rotation ticks, each row followed by its count of ticks:
The counts run from 0 to 274.
[-32  38   5  10 -28   6   0  -5  64  43  12 -11 -23 -11  -9   3 -15  10
  -3  37 -16 -31 -29  14  -2 -15 -12  -1   7   4 -12  -5  11  -6  12  10
 -23 -28 -29   9 -12  -3 -25] => 45
[ -2  14  -5  25 -17   5 -13   0  72   0  -9  12 -32 -27   1   6  -3  23
  15  14 -24  -7  10  28 -36  -9  24  -3  37  -4   4 -13   2 -22  29  27
   2  -7 -27  -1 -13  -5  -7] => 49
[-42  24  21  16 -14  15 -13  -7  46   2  -5  10 -53 -21  10  14 -10   3
  -1  41 -29  12 -17  34 -22   1  12  13  25 -16   1   3   2  20  22  -7
  29   5 -22  11 -31  -8  -8] => 226
[  9   6   5  15 -36  14   1   8 -14  14   5  14 -15 -68 -18 -37  14  15
  12  -2   7  28 -35  13  38  13  21  23 -13 -23 -20 -14  11 -15  -1  14
 -13  -1 -23  18 -35 -15 -28] => 157
[-23  -7  27  12  -2   5 -27 -23  45  14 -18  16 -28 -36 -13  -6  31  13
  36  26  16  14   8  39  -6 -31   2 -22 -37 -26   0  -9  19  19 -21   1
 -12  -4   9  -8 -28   6   4] => 85
[-17  32  22  22   1  21  35 -20   8  25 -16  24  -3 -24 -33 -13   1  56
 -12  41 -14   5 -20  19   5   3 -18   5   8  -4 -20  20  12  27 -24 -13
   1  -8  -7  40 -18   0   3] => 120
[ -4  31  13  11  21  39  13 -11  19  16 -20 -14 -30 -38  -3  23  15  26
  38  30  33 -14 -10   4  -1  -7  22 -15   0 -26  -5   9  39  -4  -5   0
  -6 -17 -47  16  -2  -6   1] => 149
[-16  15   2  19 -23   8  23  13  37   3 -15   9 -47 -51  -3  23  -4  28
  10  11  -6   3   2 -14  -3  26  22  15  50   3   0 -17  11  -1  10  15
  14  -1 -45 -10 -25 -20  16] => 17
[ -1  14   0   8 -25  14   3  -5  40  20 -32  30 -31 -56 -19 -29  10   4
  18   1  -1   9 -25  30 -25   0  -7   8  21 -14   9 -10  11  17   0  10
   9  -4  36 -11 -21  13 -26] => 167
[ -2  27   7   1  -4  22 -26  -3  58 -17 -23 -14 -23 -45  12   2  19  17
  12  34 -21   3 -13   5 -26  -6  27  17  29 -19  -7 -10  10 -22  21   2
  15  -4  12 -10 -24 -12 -35] => 229
[-40  20  14  32  11  29   2 -41  32  -3  -8   6 -32 -18 -22   2  10  11
   6  44  -7   6   5  37  -5 -14 -13 -10  14 -11 -23   5   2  20 -15  -9
   8   7  -2  31 -43 -13  -1] => 89
[  0  36   6  16 -33  13   5 -13  23  16 -14  23  26 -50 -24 -31  21  26
 -17  13  -8  -1 -21  16 -17   4  -6  18   7 -37 -18  19  48 -21  17  35
 -10  -4   1  25 -23  -5 -19] => 124
[ -9  -5  14  -9   5  16 -15  -2  29  34 -30  -9 -26 -42 -14  -4  36  51
  15  34  16 -14 -35  -9   3 -11  18   9 -15 -25 -17   1  30  16 -20  -7
 -17   8 -24   1   5  23   2] => 202
[ 12  13  11  12 -15  33  22 -18  10  -8   3 -16 -13 -53 -38 -12   4  37
 -12  23 -16  -8 -16  30   3   6  31  -3  42 -14 -19   2  30 -15   4  41
  -9 -11 -31  26   7 -26   1] => 239
[-12  20  22  32  14  30  15   1  13  -4   0 -20 -34 -31 -32   1   5  48
   2  43  -6   4 -11  38  27  -8  16   2  17   3 -25  -3 -11   4 -19 -10
  -4  -8 -39  22  -6 -12   1] => 236
[-20  29 -21  10 -28  18  -4   0   8  19  -6  11 -11 -82 -13  -8  16  38
   4  -7  18 -13 -10 -27   3 -11   3  28  14  -6 -26 -13  32 -17  15  21
 -22   8  -4   1 -38  -4  -4] => 71
[  2   2  17  -7 -45  18   3   4  22  42   8   3 -39 -55  -7  -9 -13  26
   4  20  24 -14 -34 -12  37  -9   4  -9 -22   5 -12  -3  24  17   3  17
 -42 -17 -24   8 -21 -13 -12] => 160
[-25 -12   6   5 -21  -8 -16  10  47  32  10  -1 -33 -26  -7  -6  10   2
  50  27  -1  -8 -14  30 -20 -11  25 -36  22 -27 -10   8  32  11  -9  10
  17 -14 -27  -9 -31  23  -4] => 138
[-17  23  12  22 -22   9  17 -19  21  15  -8  22   9 -43 -29   1  21  47
 -16  16 -17  10   6  18 -15  10 -14   7  11 -30 -16  28  28  21   2  20
  -2  19 -24  32 -18  -9  25] => 122
[ 11   2 -10  10 -35  30   8   9  -5   8  -7 -15  -6 -68 -23 -14  27  40
   2   5  -5   3 -13  -5  22   8  26  18  24 -17 -18   5  38 -26  19  34
  -3  15 -18  29 -29 -24  -3] => 155
[-19  25  -2   1 -58  15   7  16  47  48  21  14 -21 -45 -24 -10 -18  15
  18  35   9 -23 -26  -5  -7   4   4 -21   1   7 -19  -5  29  26  11  -4
  -8   9 -15   5   0   5  -3] => 76
[-10   2  -6  19 -17  16  -8 -15   7  23 -17  34 -50 -43  21  -2 -12  52
  -6  -4   4   8 -12  11  21 -14  -3  27   0   3  -1   4 -10  30  -6   4
 -20  -2 -19  42 -45 -11  -1] => 247
[-10  -4   1  20 -53   9   1  -2  33  15 -11  28 -20 -32   6  -8   2  34
  11  17  -7  23  22  14  25 -21 -11   8 -10   5 -20  12  12  13  -7  16
   1  14 -10  29 -69 -25   8] => 216
[-11  10 -15   0 -14  14   2 -18  28  21 -18  26 -35 -65   0   0  -5  48
  -4 -10   6  -6  -7 -21  -3  -3 -19  15  30  14  -3   3  13   9  -5  26
 -24  -7  -1  13 -43 -13   5] => 249
[ -9  31  23  25  -1  14 -19  -2  36  18  -3  23 -12 -35 -17  -6  23  32
  39  32  23  -6  22  24 -24 -37   0 -34 -34 -19 -15 -12  24 -11 -11  25
 -23  -8 -23 -12  -2  -3   7] => 264
[  7  20  25  -5  13  27  13 -34   0  -7 -13  15   0 -54  -8 -19   2  27
  12  23   0 -18 -26   9 -10  14  22  -1  41 -19 -36   8  33  -6 -17  40
   9 -33 -27  -2 -14 -23 -10] => 61
[-33 -13  16  11 -12   9 -31 -10  26  -4 -17  -6 -35 -11  12 -16   6  21
  14  63 -27  -5 -41  33   4 -12  25  14  22 -18 -31   1   1  26 -13   1
  29   5 -19   7 -30   3 -14] => 141
[ -7  -5  17  29  15  20 -18 -26   2  -5   0  -3 -34 -21   0 -17   3  48
  17  49 -16 -12 -25  25  15 -17  12  -9  37   3 -47  -2 -23  23 -38   5
   6  -4 -25  18 -23  -5  -6] => 57
[ -7  22   1   8 -36   7 -29  -1  37  46  18  14  -5 -29  10  -4   6  21
  17  10  21 -16  -5   7   5 -16 -12  -3 -42 -18  -8   5  22 -19  15  18
 -33  -9 -32  33 -33  -2 -19] => 128
[-13  12  17  36   3  23  13  -5  11  -7  11 -15 -31 -39 -34  10   2  46
  -4  30 -12  14   7  38   8  -7  21  -8  32  -4 -23   7  -1  12  -2   9
  -6  -8 -53  29  -8 -21  18] => 237
[-41  27  11  -1 -26  13  -2  -8  44  37  -1  -9 -36 -14   3   2 -11 -19
   9  49 -10 -20 -46  21 -13 -12 -11 -10  17 -10 -11   6  27  22   5   5
  13 -22  -8  -2 -30  -5 -37] => 224
[ -6   3  20  23  -2  11  11 -30  41  17   7  17 -17 -19 -31 -10   2  22
  49  26  21   1  16  50  14 -26   9 -29 -18 -17  -9   8  28   5 -27   5
  -5 -40 -33   4 -30  -7   6] => 1
[-44  21  17 -11 -25  14  -6  -9  45  41   8  -7 -33 -28  -4  10  -3 -21
  17  32   3 -18 -29  12 -13 -17 -17 -17  13 -19 -10   9  28  16   3  17
   0 -25 -13  -7 -27  -1 -21] => 223
[-35  16  21  16  13  39   2 -41  35  14 -19  -8 -26  -9 -21  -8   9   9
  13  60  -6 -14 -17  33   3 -29 -20 -14   5 -12 -32   3  13  20 -25  -4
  -2   1   7  21 -36 -12 -15] => 88
[ -3  -9  15   0   9  -6 -15  14  24  18 -32  22 -26 -53  -8 -10  27  49
  35  10  17  14 -30   9 -10  10  38  21  -1 -39  -5 -13  14  18 -19  -2
   6  -3 -25 -17 -13  31   4] => 200
[-26  30  14  13 -16  -6 -18  -8  25  33  12   1  -3 -56 -26 -30  15   2
  -4  13  -6  24 -28  18   4  -2 -17  25  -7 -22 -21  -4   8 -23  -1   8
 -20 -31   5  -6 -59   7 -32] => 41
[ -3  13  13  13 -18  14  -1   9  25  25  -6 -31 -23 -20  18  -1   0  32
   6  41  -8  -3 -25  -2  38 -13   3  13  -2  -7 -15  14  10 -30   3  11
   1 -25 -31  28 -43 -22 -40] => 98
[-21  14 -11  -5  -6  21  -7  -8  19  34  27  -8 -42 -34   8   5 -25  13
  20  19  16 -37 -46  -2  12 -11  17 -15  31  12 -19  -2  13  16   0   0
  -8 -31 -36  17 -22  -5 -27] => 192
[ 15  46  12  36 -18  36  25 -24  14   0  -7  43  10 -46 -33 -33  13  13
  18  13  15   0 -13  19 -10  19  10   4  -5 -27 -22  -8  26 -14  -2  11
  -5  13  -6  13  -7 -18 -18] => 209
[ -9  21   5  13 -21  13   9 -19  24  21 -10  18  23 -47 -20 -16  23  40
 -19  10 -16   3   4  10 -23   8  -3   9  11 -36 -16  21  43  -6  15  34
 -10   7 -10  28 -13  -7   9] => 123
[-22  23   9  22 -17  13  19  15   0   8  -2  -3 -46 -54 -27 -12  -6  12
  18  -1   0   0 -36  22   4 -17   6  18  45  -3   4 -32   8 -20   1  26
  -8 -24 -17 -27 -19  -1 -21] => 104
[ -2  18  12  25  -4   9  -3 -11  25  19   6   0 -11 -32   6  -3  25  -3
  35  16   7  22  -7  29   7  24  17  -3 -14 -49  -1  21  16 -23  19   8
  16 -24 -42  22 -46  -6 -32] => 95
[-24  18  -8  21 -22  10  -4   5  -1  10 -21  24 -30 -53  17   1  20  64
  -9  -1   3  11   2  -7  14 -12   2  43   7 -14  -7   0  19  -2   5  15
  -3  28 -29  27 -44 -12  11] => 69
